In the rows, 128 means zero.
R: a few groups of rows, each row roughly a mix of its group's hidden directions:
R (158 x 11):
[[132 152 170 130 181  99 143 145 146 113 157]
 [123 104  99 154 128 157 134 162 145  76 155]
 [132 140 162 109 129 170 159 155 161 130  87]
 [154 132 150 118 138 100 171 102 109 177 107]
 [125 109 122 159 138 173 144 123  66 136 140]
 [139 119  99 143 161 101 130 188 143  98 120]
 [136 102  64 135  93 115 123 155 111 141 149]
 [136 151 140 138 134 106 142  99  94 172 177]
 [116  91 134 135 132 148 168 159  85  91 139]
 [132 115 127 125 142  90 132 157 131 193  97]
 [110 173 108 127 141 165 164 172 130 118 143]
 [141 102 178 106 116 124 122  86 147 149  93]
 [122 100 165  99 121 118 155 135  72 115 103]
 [105 177 135 125 110 139  85 150 166 154 119]
 [ 98 142 131 126 159 106  97 126 171 177 120]
 [118 156 133 126 150 145 143 157  72 149 167]
 [133 105 135 129 108 171 106 128 111  64 141]
 [115 140 112 151 135 153 136 119  68 152 171]
 [113 179 141 121 131 174 124 135 155 111 169]
 [117 111  77 159 125 111  77 136 146 136 105]
 [145 105 142 121 125  82 186 114 100 136 111]
 [121  96  75 147 128 130 120 152  82 139 100]
 [125  79 139 134 109 120 155  78 104 112 156]
 [110 114  86 116 126 169 119 157  77 143 136]
 [145 113 141 176 165  97 128 173 150 128 135]
 [156 102 161 129 108 138 123 105  67 142 108]
 [175 105 136 133 144 131 130  70  98 141 108]
 [150 138 161 134 132 131 122  87  72 155 151]
 [152 140 122 147 141 103 125  78 110 171 163]
 [135 152  91 158 146 130 105  84 114 164 153]
 [113  99 130 121 107  98 161 121 107  69 109]
 [113 171 107 115 136 103 159  96 122 114 176]
 [150  71 123 167 154 114 119 114 135 132  90]
 [150 140 159 120 126 147 110  73 122 176 118]
 [138  92 101 115  74 101 166 113 128 135 141]
 [133 144  83 117 143 152 102  66 115 129 129]
 [127 113 143 129 114 169 160 114 111  65 130]
 [102 169 173 108 136 151 125 139  84 149 131]
 [111 133 175 100 102 163 159 145 106 103 109]
 [111 106 130 120  92 106 147 128 101  87  78]
 [147 120 125 148 144  62 139  88 156 127 131]
 [132 162 159 132 149 160 157 165  93 111 152]
 [124 125 135 110 104 178 158 141  73 120 114]
 [159 132 137 143 145 102 153  89 118 143 184]
 [108 118  70 149 152 108 103 117 114 162 151]
 [148 137 141 111 115 122  81  78 170 144 129]
 [142 100 133 117 114  94 111 115 186 127  87]
 [116 101  89 136 111 140 103 120 129 193 139]
 [125  87  79 171 124 103 109 110 142 144 119]
 [149 111 119 121 141  88 129 161 175  89 108]
 [164 144 177 125 144 132 145 153 162 164 144]
 [149 142 147 106 144 111 150  86 126 177  93]
 [ 92 161  94 127 124  86 120 151 155 110 156]
 [109 106 105 104  90 129 134 127  98 155  75]
 [149 113  86 177 116  99 113 154 105 154 128]
 [123 171 155 129 120 190 117 125 104 143 149]
 [129 127 111 157 156  77 113 101 166 139 156]
 [140 102 136 121 107 104 184 119  85 102 114]
 [142 103  92 151 132  64 130 120 121 152 108]
 [ 99 123 153 100 107 138 136 163 111 145  72]
 [107 117 131 131 117 118 137  93  84 168 175]
 [131 166 125 133 130 150 140  93  92 117 184]
 [188 127  80 152 142 140 125 126 109 138 152]
 [158 116 114 112 143  81 124  98 156 143  83]
 [ 97 134 139 141 132 104  97 104 179 124  86]
 [144 140  99 142 148  94 108  71 141 158 117]
 [127 119 109 126 124  68 130 111 180 101 121]
 [113 146 119 135 127 162 144 136  67 146 170]
 [131 146 156 142 164 116 142 123  77 174 141]
 [145 117  93 144 132  98 114 137 182  91 107]
 [ 73 144 127 122 113 186 131 124 151 108 124]
 [133 139 146 119 125  95 149 134 192  87 123]
 [155 143 125 144 132 140 124 183 111 149 180]
 [118 116 107 139 123 117 133 174 177  91  96]
 [135 128 124 112 108  98 104 119 194 126  94]
 [112 103  93 155 136 114 136 185 148 108 100]
 [133 121 127 125  94 163 102 111 146 169  79]
 [116 118 105 134 141 103 131 138 187 114  78]
 [152  92  86 125  87  88 112 129 146 143 139]
 [143 135 173  96 140 119 153 120 121 159  76]
 [165 118 154 125 103 159 154 178 113 104 137]
 [133 112 102 137 147  68 119 122 143 171 103]
 [110 110 111 112  98 127 143 119  78 107  78]
 [124 125 120 118  96 127 143  93  83 107  75]
 [123 120  90 138 135 101  88  91 147 173 139]
 [136 130 155 108 110 130  95  89 178 107  99]
 [123 183 149 121 166 135 123 132 178 127 145]
 [126 145 116 123 115 156 106 150 112 199 113]
 [137 128 147 115  97 156 137 167 191 131 128]
 [134 167 141 135 166 140 153 101 106 165 164]
 [148 105  96 141 151  95 151 154 105 108 173]
 [111 130 144 129 168 119 153 179  87 115 152]
 [103 109 123 113  88 136 100 167 139 103  84]
 [124 150 149 120 101 150 115  57 131 148 133]
 [129 120 111 119 106  85 103 114 190 133 107]
 [ 99 135 141 112 109 150 134 188 148 125  88]
 [126  83  89 126  92 105 134 151 163 106 114]
 [168 144 133 111 103 153 120  71 121 158 146]
 [113 158 106 122 132  83  94 104 156 169 124]
 [103 157 151 111 111 161 105 144 102 162  88]
 [142 128 115 146 175 106 159 146 184 121 139]
 [101  79  96 136 113  93 169 141 121 119 112]
 [108 103 108 124 112 140 103  87  83 112  90]
 [104 111 119 125 129 109 170  88  90  95 153]
 [130 124  96 146 118 132 136 202 145 103 129]
 [116 151 177 147 147 100 137 121 173 151 153]
 [ 96 114 118 143 137 125 145 171 138  66 114]
 [149  91 132 115 117  98 122  78 105 167 110]
 [134  97  85 161 135 133 134 164 138  84 107]
 [105 107  92 111  96 141 108 145 157  91  93]
 [112 169 132 133 173  95 136 120 126 156 171]
 [137 153 163 138 152 123 164 128 108 143 186]
 [141 122 144 136  95 162 155 173  81 118 132]
 [117 131 109 117 115 120 119 123 188  90  85]
 [147 109 177  98 125 150 154 125  96 112  90]
 [113 125 110 146 149 147 151 185  87 105 142]
 [107  99  95 137 109  83 131 108 108  93  96]
 [139 145 144 143  99 178 149 136  77 116 146]
 [147  96 112 159 142 164 154 134  82  99 139]
 [113 153 147 130 153 139 145 128  70 144 173]
 [142 136 123 119 147  77 131  74 136 164 144]
 [116 131 137 118  98 196  99 135 151 128 105]
 [124 136 131 112 116 176 143 116  64 150 137]
 [112 132 136 128 144  83 101 117 187 139 100]
 [184 120 152  94 140 111 154 124 110 126 167]
 [122 110 151 107 103 161 165 138 117  71 127]
 [149 129 121 146 177  87 134  97 146 118 167]
 [155 128 143  95 117 101 133  81 169 144  99]
 [145  88 104 121  98 108 126 139 178 106  96]
 [125 137 105 154 164  85 144 171 160 115 139]
 [119 158 154 102  96 163 111 100  86 151 126]
 [119 184 147 111 114 154  89 106 152 131 150]
 [134 102  77 137 132 100  83 154 151 131 106]
 [168 128 177 123 157 110 127 130 152 133  83]
 [126 133 116 196 121  88 109 138 139 134 156]
 [ 82 128 138 105 127 174 116 161 133  94 153]
 [127  72 102 130 101  85 147 147 117 128 101]
 [117 122 111 125  93 165 157 168 101 140 166]
 [137 126 157 147 162  95 100 120 129  77  97]
 [142 110 112 150 151 103 174 114 102 138 177]
 [176 110 127 141  97 143 153 168  91 112 128]
 [121 155 186 122 146 129 141 180 144 134 114]
 [109 138 133 128 119 179 165 172  95 122 145]
 [130 113 101 120 133  63 138  87 128 130 155]
 [145 107  84 141 155 152 153 115 163  87 139]
 [146 139 130 113 127 120  98  74 142 181 147]
 [147  78 141 136  98 136 151 157 125  79 134]
 [146 161 185 100 118 135 136 101 154 112 151]
 [103 116 163  94 125 138 137 153 161  75 131]
 [152 106 165 106 107 124 103  84 150 136  91]
 [131 127 126 103 101 180 127 128 105  72 116]
 [139 122 147 109  95 178 116 110  82 154 135]
 [ 84 114 149  87 131 154 126 173 146 104 128]
 [108 145 128 113 117 156 127  79  73 127 154]
 [143 146 118 136 160  61 120 107 154 111 142]
 [139 122 101 106 118 131 181 139 133 185 114]
 [162 100 116 135 146 108 155 122 183  94 131]
 [128  78 112 135  91  72 136 140 110 127 129]]
the two rows of each list that fit no group, in list order (the others fit one group, some only roughly):
  * Z837: [147 169 144 112 137 164 121  97 120 176 103]
  * Z929: [109  99 117 122 103 131 130 130 168  84  79]
  * Z270: [126 170 137 118 135 101 152 104 140 160 182]
  * Z758: [ 95 114 112 111  92 133  92 132 124 177  96]
  * Z223: [132 144 128 109 118  76 165 105 147 158 163]
  * Z160: [ 98 147 169  99  90 164 135  98 134 110 117]
  * Z78: [167 132 135 145 170 131 130 111 170 156  90]
  * Z288: [106 162 117 126 122  99 107 115 188 100 114]
  * Z380: [138 151 128  93 117 110 118  62 130 157 112]
  * Z297: [122 155 135 135 155 150 169 175 117 149 165]
  * Z107: [119 147  99 136 129 113 108 157 195 105 136]
  * Z355: [140 117 129 130  83 133 109 169 122 106  74]
  * Z103: [118  91 138 116 104 139  88 149 171 140  90]

Z758 Z103
  * Z635: [181  98 128 146 157  99 110  98 132 156 121]
  * Z451: [156 166 180  98 132 141 144  90 120 130 131]
  * Z517: [143 141 108 140 144 102  71 100 160 153 143]
  * Z419: [113 166 155 135 141 186 137 153 103 152 127]
  * Z187: [156 128 170 130 148 158 160 145  86 140 158]
  * Z384: [155 138 153 123 154 100 122  90 102 177 147]
  * Z879: [134 118 129 120 122 100 155  83 181  97 146]
  * Z604: [147 137 110 140 157  71 155 143 151 142 163]
  * Z357: [183 121 105 130 143  83 116 100 146 139 154]
  * Z972: [131 123 156 125 158  90 173  99 135 139 169]
  * Z733: [126  97 160 111  97 174 128 124 100 110  91]

Z187 Z879
  * Z773: [134  82 113 115 113 116 129 182 136  84 123]
  * Z677: [144 121 103 135 124 103  83 123 170  92  93]
  * Z682: [112  86 100 140  98 128 144 146 151  77 108]
  * Z678: [125 105 112 136 140  70 130 139 171  90 122]
  * Z291: [ 96 160 127 120 118 163 140 185 118  98 123]
  * Z573: [107 156 133 132 148 103 117 110 196 106 128]
  * Z703: [173 138 128 132 136  85 111  72 128 144 116]
  * Z35: [138 118 101 154 127  76  96 131 150 144  86]
  * Z755: [116 166 113 143 114 121  96 118 195 128 125]
  * Z400: [130 120 151 103 116 160 109  88 113 135  71]
  * Z90: [127 120  96 131 123 181 110 154 104 117 175]

Z703 Z755
  * Z905: [127 105 139 106 109 119 109  62 146 153 102]
  * Z923: [ 92 158 149 117 102 175 117 106 128  88 121]
  * Z988: [152 115 127  98  85 112 126  99 180 107 118]
  * Z982: [150  98  94 143 117 109  81 143 159 163 127]
  * Z403: [141 133  88 156 142  91  95 148 171 129 147]
  * Z863: [146  94 102 133 143 109 153 182 155 103 115]
  * Z937: [132 114 145 122 110  91  87  92 169 138  99]
  * Z921: [142 102 144 104 116  94 158 167 120 145  81]
  * Z525: [117 122  79 144 106 116 105 149 177 115  98]
  * Z786: [161  93 121 144 141  85 107 102 167 131 103]

Z863 Z937
  * Z273: [160 130 140 115 139 110 159 113  69 162 145]
  * Z975: [170  93 112 125 137 148 160  78 106 126 114]
  * Z620: [115 128 116 103  84 175 112 144  85 108 121]
  * Z158: [140 162 137 136 143 141 144  63 118 119 165]
  * Z393: [112 129 145 110 116 167 166 148 130  88  85]
  * Z243: [137 156 108 141 143 114 135 181 180 113 145]
  * Z246: [122 152 111 130 117 196  98 123 108 110 151]
  * Z947: [124 144 127 102  91 166 131 136  90 176 146]
  * Z784: [ 74 144 170 120 104 163 143 140 104 113 131]
  * Z963: [129  99  63 128 113  99 105 101 122 143 113]
  * Z405: [127 149 147 121 124 144  86 108 115 194 134]
  * Z495: [139 157 176 122 113 138 108 134 117 176  91]
  * Z539: [176 132 138 105 117 135 104 112 165 157  86]
  * Z515: [160 114  88 129 132  61 138 129 118 110 134]

Z620 Z405
  * Z952: [119 122 126 138  90 152 167 164  98  86 116]
  * Z82: [130 136 113 116 109 177 138 180 151 115  93]
  * Z249: [142 115 114 129 122  76 127  85 145 110  82]
  * Z913: [122 175 163 108 146 138 135 110  94 143 172]
  * Z580: [ 88 163 135 121 153 138 141 183 150 119 149]
  * Z374: [119 111 171 101 106 117 130 101 172 103  97]
  * Z943: [127 138 117 130 126 117  78  80 164 162 144]
  * Z788: [110 150 159 102 102 171 153 106  97 109 151]
  * Z838: [107 113 120 133 101 146 142 168 129  64 115]
  * Z792: [ 92 122 126 114  85 170 115 162 103  98 124]
  * Z696: [122 179 168 142 134 146 158 138 167 113 143]
  * Z645: [129 146 100 151 152  84 123 135 175 166 125]
  * Z417: [131  89  82 138 115  77 110 112 152 142 131]

Z952 Z696
  * Z266: [ 97 142 125 118  84 154 125 122 166  86 101]
  * Z893: [153 150 173 106 119 177 162 120 111 118 139]
  * Z394: [142 107 115 152 150 133 135 121  69 165 161]
  * Z881: [154  98  84 135 151  87 128 146 122 170 124]
  * Z285: [ 99  94 143 127 120 164 116  92  96 143  88]
  * Z32: [161 150 183 111 132 156 166 125 128 143 149]
  * Z174: [134 122 184 117  95 149 150 100  91 135 108]
  * Z938: [110 186 108 121 131 144 102 119 158 170 123]
  * Z979: [122 145 134 131 127 115 118  95 150 197  98]
  * Z220: [118  96  90 156 139  73 103 114 131 114 110]
  * Z976: [ 99 133  97 135 140  65 138 149 124 160 148]
  * Z447: [144 168 165 114 130 180 136 162 147 115 121]

Z174 Z979
  * Z341: [120 152 160  94 119 174 119 106 148  84 121]
  * Z596: [141 141 127 143 126 194 117 102  84 135 139]
  * Z964: [110 156 130 103 105 106 112  65 133 156 119]
  * Z896: [149 148 120 126 165  84 135 115 168 168 114]
  * Z480: [129 113  80 162 152  94 124 101 119 141 166]
  * Z113: [119 147 161 100 131 181 154 125 113 123  86]
  * Z321: [ 96 123 133 131 115  96  95 150 158 133  72]
  * Z418: [ 92 137 125 103  78 174 147 154 117 119 125]
  * Z866: [110 108 145 123 115 113 118 171 169  76 119]
  * Z470: [116 121 154 114  82 158 129 175 141 102 100]
  * Z279: [147 139 121 139 169 116 128 141  88 177 162]
  * Z477: [152 107 127 153 139 104 161  78  93 129 155]
  * Z749: [ 95 116 130  94 101 165 117 145 114  82 103]

Z964 Z477
  * Z624: [134 132 124 164 167 139 131 177  92 145 158]
  * Z889: [126  95 117 137 100 109  79 110 173 106 114]
  * Z267: [153 131 152 127 137 101  94 108 186 157 139]
  * Z319: [147 115 102 147 150 117 154 144 103  78 169]
  * Z622: [138 101 102 142 112 108  73 132 173 129 105]
  * Z711: [118 154 134 107  99 139  98 134 180 134  83]
  * Z222: [139 100 119 107 104 138 108  87 124 166  81]
  * Z870: [146 146 111 152 177 105 144 163 127 121 172]
  * Z753: [124 123 163 128 134  88 123 160 186 132 106]
  * Z363: [121 123  94 140 143 163 144 157 135  67 118]
  * Z329: [144 109 139 125 100 175 160  99  88 115 151]

Z870 Z363
  * Z812: [ 92 120 115 115  80 102 101 163 149 120 101]
  * Z252: [ 95 132 129 120 142 159 128 154 166  74 105]
  * Z192: [122 111 139  85 108 160 149  89  84 142 121]
  * Z601: [152 111 130 148 139 107 100  81 172 131  94]
  * Z412: [ 77 174 169 100 115 140 122 140 133 133 117]
  * Z761: [116 114 112 120 145  47 118 114 126 137 122]
  * Z147: [ 85 155 142 127 123 168 138 142  77 147 143]
  * Z475: [130 148 148 137 163 101 137  91 157 167 162]
  * Z330: [ 81 133 116 110  99 169 132 156  84 129 124]
  * Z681: [129 170 156 117 149 143 177 127 100 105 156]
  * Z124: [120 122 164 103 113 178 161 127 107 119  90]
  * Z575: [123 112 149 113 113 171 118 136  82 118  78]

Z252 Z192
  * Z591: [106 169 157 111 144 102  98 128 150 174 114]
  * Z339: [166  98 150 105 115 110 115 109 164 162  94]
  * Z442: [127 192 151  98 113 168 118 121 146 128 124]
  * Z38: [171 172 160 133 135 158 129  96 138 159 134]
  * Z744: [126 138 184 120 131 154 177 154 112 139 147]
  * Z891: [103 161  86 138 143 127 113 176 160 125 149]
  * Z139: [ 89 153 172 101 124 162 146 105 130  97 120]
  * Z836: [118 160 154 115 152 164 156 105  77 135 124]
  * Z526: [ 81 128 113 126 129  62 114 116 140 105 135]
  * Z489: [155 125 149 133 117 180 144  96  86 121 155]

Z891 Z526
  * Z472: [148 122 104 131 121  84  90  88 133 152 163]
  * Z958: [125 112 131 132 146 147 154 136  67 177 118]
  * Z101: [127  90 100 144 110 151 152 153 128  71 117]
  * Z364: [118 137  82 139 115 117 127 163 187 116 146]
  * Z598: [155 120 140 126 129  76 106 104 168  92 114]
  * Z762: [146 115 146 123 128  82 120  90 122 185 118]
  * Z487: [127  84  88 118  92 103 137 119 105 102  97]
  * Z565: [149 156 161 114 145 149 118 111  97 185 134]
  * Z999: [109 127 159 104 115 188 150 116 103 132  97]
  * Z134: [107 113 109 144 131  89 134 139 174  79 106]
  * Z805: [121 124 103 135  93 160  92 165 112  96  98]
  * Z631: [128 122 166 108 116 150 127 157 114 126  62]
  * Z852: [137 185 157 142 174 122 122 148 116 154 136]

Z762 Z852
  * Z430: [145 113 130 123 123  84 121  90 181  97 120]
  * Z931: [149 115  78 166 157 102 126 145 141  92 136]
  * Z22: [147 124 100 141 159 107 117 147 191 113 150]
  * Z5: [105 117 124 133 117 146 168 151  75  86 129]
  * Z981: [137 136 162 135 149  89 115 129 188 157 125]
  * Z864: [146 136 145  85 101 103 113 115 162 177 121]
  * Z368: [103 144 102 135 130 115  76  88 156 125  95]
  * Z543: [137 134 166  91 122 171 138  80 110 142 141]
  * Z313: [142 155 113 138 149  88  93 110 159 149 169]
  * Z428: [140 121 126 127 147 121 170 120  79 180 145]
  * Z949: [154 154 172 123 168 118 155 144 165 152 127]
  * Z865: [117 116 126 147 152 159 124 131  78  84 164]
  * Z698: [142 177 163 129 166 116 119 120 164 126 160]
  * Z941: [128 108  79 120  96 144 127 158 162 134  88]

Z22 Z543
